Each row is where one point has got to under a steady rotation. How many ticks took it there?
The counts run from 0 to 142.
[160 112 112 112 143  76 127 115 171 137 128 143 139 134 163 126 143 120
 131 124 127 135 134 113 130 130 116 123 128 206 140 121 145 164 128 170
 157 133 146 110 125 111 104 171  75  61 190 172] => 73
[159 114 134 145 139 127 156 154 103 117 124 170 110 146 148  94 144 103
  69 162 137 153 134 171 129 107  98 122 108 137 107 129 173 158 123  92
 130 132  79 154 144 107 186 148 101 116 117 130] => 135
[145 127  95  80 131 144 144 174 106 146 121 119 147 115 119 116 120 124
  70  59 138  85 160 154 131 113 114 108 131 159 124 143 136 105 133  97
 162 163 128 134 102  85 133 118 148  82 195 167] => 81
[160 117 125 118 136  69 131 116 182 129  85 169 114 152 161 108 120 113
 109 151 114 156 155 143 129 131 119 128 151 163 137 108 134 161 100 189
 128 128 150 128 151 129 109 163  73  83 145 149] => 74
[104 136 128  84 165 115 140 124 142 117  97 130 118 112 111 134 132 115
 102 106 111 114 163 116 136 158 173 188 161  90 130 102 129  99 117 145
 181 167 120 121  90 136 111 138 102  81 186 137] => 37
[122 142 101 117 156 136  91 104 120 125  89 126 152 147 158 111 134 136
 110 121 140 140 127 160 148 162 162 105 138 202 129 178 126 137 179 172
 116 171 139  96 129 132 139 168 136 121 116  63] => 14
[139 127 138 141 128 142 189 144 113 134 144 175  93 112 126 121 184  79
  87 130  95 117 133 141 119 118 121 131 112 130 124 107 166 129 121  91
 138 132  78 151 119 103 173 147  65 113 132 141] => 136
[102 133  98 119 150 118 141 146 112  93 127 142 166  99 107  70 131 106
 120 112 121 115 146 151 132 116 155 116 181 151 137 145 148 124 104 142
  79 151 135 114 168 195 149 130 150 135  69  90] => 67
[166 160 132  85 152 135 131 174 138 114 112  96 147 121 155  84 115 117
 139 104 167 104 146 153 113 127 126 112  76 156 161 158 114 145 164 172
  60 141 124 113 114 109 160 123 103 116 119  83] => 106
[ 88 100 100 153 152 122  95 139 113 128 102 180 156 126 160  86 144 107
  70 111 127 111 126 135 149 148 125  87 118 135 100 117 125 114 176 147
 164 157 148 156 154 116 135 161 128 114 128 101] => 99
[113 130 123  75 180 111 108 127 153  85  93 115 113 135 100 106 101 131
  83 115 125 111 158 123 142 158 162 180 135  90 119 125 141 108 114 159
 174 169 144 145 109 138 125 122 143  61 165 129] => 38
[ 99  99 111  84 194 132 116 140 137  66 108 101 109 126 124  86 117 149
  93 116 146 106 148 157 153 140 163 150 116 107 127 145 172 106 125 169
 161 136 149 158 143 134 140 120 154  73 118 165] => 39
[132 114 104 132 188 169 180 164 136  81 136  87 102 120 147 108 137 141
 157 118  79 126 156 120 142 153 129 153  88 110 156 122 131 142 143 164
  80 113  99 102  87 136 134  84  97 105  86 137] => 104
[104 113 118  78 159 132 148 138 130 114 127 167 123  99 117 128 159  94
 106 118  96 117 135  95 122 149 149 169 170  78 123 111 143 110 106 112
 183 136  99 136  88 140 118 150  59 123 149 118] => 36
[115 117  93 118 188 159 126 102 141  91 141 123 115 119 114 145 165 130
 148 122 114 133 120 130 134 191 181 174 123 159 156 133 135 113 149 160
 112 126 148  60 135 127 134 144 104  97  93 124] => 12
[ 83  83 127 121 184 153 107 139 143 132 117 142 113  88 135  84 145 149
 133 115 135  82 158 118 139 178 182 133 108 107 134 108 139  71 114 165
 150 165 165 119 144 118 111 121 108  89 128 144] => 140
[151  95 108 175 135 172 163 172 121 144 110 147 142 123 157 121 151 157
 124 154  72 147 141 115 137 133 158 158 108 133  86  91 181 157 146 109
 125 129 116 114 140 123 119 127 102 148 110 105] => 60
[135 159 153 140 149 133 179 144 127 161 121 177  93 121 106 134 161  88
 105 102  95 133 134 119 110 161 136 142  96 103 119  95 128 125 112 112
 153 140  90 134 116  94 171 138  59  85 162 137] => 137
[136 158 148  82 142 177 142 150 149 108  66  96 108 123 108 132 105 141
  74 120 125 147 146 159 156 146 176 127 167 117 113 157 120 121 118 104
 129 141  69 126 100 122 130 141  88 113 124  75] => 78
[146 139 112  84 132 110 195 139 133 140  99 157 126 156 122  82 153 122
  96 128  84 101 136 131 132  96 149 129 167  96 137 137 127 144 126 122
 148 154  96 166  94 165 121 137 113 149  86  97] => 119
[122 105  99 102 110 123 137 172 104 140  98 131 169 123 179  92 103 114
 106  99 163  94 154 148 119 100 149 134  92 140 116 125 136 145 160 125
 121 180 160 145 145 114 142 122 133 112 165  68] => 6
[117 113 101 122 110 154 140 190 138 117 116 151 130 112 107 169 114 115
 130  96 122 102 119 162 132 137 136 106 116 225 104 112 156 149 107 133
 107 144 167 139 173 108 134 148 111  66 149 136] => 125
[139 175 129 143 170 149 146 114  95  82 139 152 125 115  95  94 174 108
  84 136 124 120 133 146 111 175 153 150 118  78 127 161 141 157 146 141
 122 101 105  99 171 109 172 136 113 107  99 118] => 95
[116 159 113  98 202 115 126  90 144 120 117 139 123 146 123 117 102 120
 117 115 159 147 177 119 131 155 137 133 184 117 154 178  86 155 128 123
 148 147 109  89  94 156 106 128 118  59 133  89] => 130
[126 164 109 129 161 133 129 151 122 113 129 132 173 150  90 124 109 131
  90 101 120 149 128  97 117  73 138 158 136 168 112 127 134 188 179 117
 141 113  81 115 131 138 142 144 135  86 143  91] => 70
[117 123 106 155  93  90 174 124 145 144 140 173 119 116 122 154 135 102
 129  75  77 113 149 138 115 143 145 203 127 148 109  81 146 160 128 106
 102 139 121 103 170 165 144 110 103  84 150 109] => 9
[100 123  88 138 152 147 150 130 118 114 154 132 100 113 128 148 160  77
 105  83 111 159 141 151 140 144 116 165 113 142 126 125 167  94 146 107
 101 129  71 111  99 130 191 134  88 143 105 124] => 52
[108 158 107 130 149 147 174 139 131 156 136 173 128 113 152 149 143 120
 143  93 118  87 157  81 113 160 120  95 126 103 140 154  99 180 176 114
 136 132 127 127 110 108  96 129  82  89 163 101] => 45
[126 108  80 109 189 131 148 145 139 123 151 128 123 120 106  97 122 153
 146  84 129 109 160 103 142 115 117 144 175 118 129 136 129 126 143  96
 154 110  70  64  94 154  97 104 120  65 105 154] => 28
[ 89 117  79 114 153 119 139 122 144 152 124 204 101 147  88 149 125  95
 118 107  99 121 121 146 133 145 102  92 153 160 106 136 141 139 129 109
 119 100 117 133 154 147 148 190  85 103  71 100] => 127
[160 135  92 115 176 129 143 156 139 122 134 118 136 122 119 104 117 162
 161  95 151 123 164 109 111 138 119 155 173 145 144 160 139 168 135 117
 138 132 106  51 106 113 107 103 144  57 164 159] => 29
[129 129  75 128 133 106 159 164 101 132 134 186 115 139 116  70 109 114
  84 120 113 101 143 150 111 102  99  95 128 131 135 130 145 134  91 127
 145 131 171 130 170 120 146 134 149  77 121 186] => 83
[139 124 124  83 139 137 203 143 111 116 124 142 141 115 118  99 172 129
 112 123  86  90 153 112 142  97 168 153 171  93 142 139 143 144 114  99
 165 151 109 154  99 167  95 117  93 125 132 115] => 120
[ 86 126 127 131 129 121 138 162 175 173 105 155 130 119 107 118 129 126
 131  66 108 108 132 122 158 120 139  90 150 194 113  97 143  92 120 113
  98 193  92 141 121 154 137 148 101 113 137  86] => 25
[155 159 120 118 115 130 159 180 113 144 112 182 129 111 175 137 147  85
 123 161 143 158 130 138 100 126 126 105 164 185 108 110 178 167  80 130
 116 152 129 104 135 101 140 189  86 134 172 114] => 33
[167 192 144 153 153 105 175 107 107  99 123 135  96 126 108 103 151 114
  97 119 125 146 132 179 103 174 135 155 144  87 113 158 155 181 133 128
 109 134 106  92 166 149 176 116 127  91 130 120] => 94
[116  76 100 115 128 157 128 183 112  95 130 125 146 101 116 137 128 119
 120 125 116  80 134 161 135 114 156 125  96 198 116 116 165 145 121 122
 124 120 169 130 168 107 128 141 111  62 126 158] => 124
[101 122  79 104 172 102 131 136 164 157 122 145 121 131  82  88 118 152
 116  87 113 114 139 109 141 113 126 125 165 104 127 145 130 132 138  86
 137 124  69 117 119 177 114 117 113  92  85 116] => 27
[ 96 101 131 141 168 144 115 151 146 139 100 128 111  98 150 106 111 171
 142 110 145 103 160 125 150 186 186 112 121 146 109 103 152  88 102 171
 116 194 154 105 143 129 122 117 148  93 150 128] => 141
[172  77  85  74 149 124 131 162 117 113  97 135 134 152 115 102 131 127
 145  96  80 103 119 158 127 175 117 147  91 111 139 119  91 122 161 156
 133 119 136 107 100 125 142 143  79 121  94 109] => 63
[114 140  88 148 137 133 186 160 103 142 154 188  89 114 130  94 133 111
 113 124 103  98 147 119 107 108 116  98 142 138 136 113 161 137  61 115
 125 125 159 114 162 129 148 137 138  90 116 169] => 84
[101 145 104 124 135  99 134 168 177 179  99 155 120 143  91  93 106 141
 124  67 113 114 147 121 152 118 136 106 170 144 109 123 125 118 143  93
 116 151  83 135 116 171 136 139 108  96 114  92] => 26
[102  98 124 165 125 130 124 141 132  96 119 127 128  91 210 143  89  96
 123 126 146 136 197 160 147 161 139 150 140 156 118 107 168 132 112 117
  85 155 153 114 142 134 139  98 126  95 157  96] => 49
[119 159 121 142  82  83 121 137 149 152 122 181 168 125 125  79 131  98
 104  79 107 107 160 131 135 104 138 163 172 130 100 110 132 145 144  94
 113 146 105  91 171 166 134 124 108 108 138  79] => 110
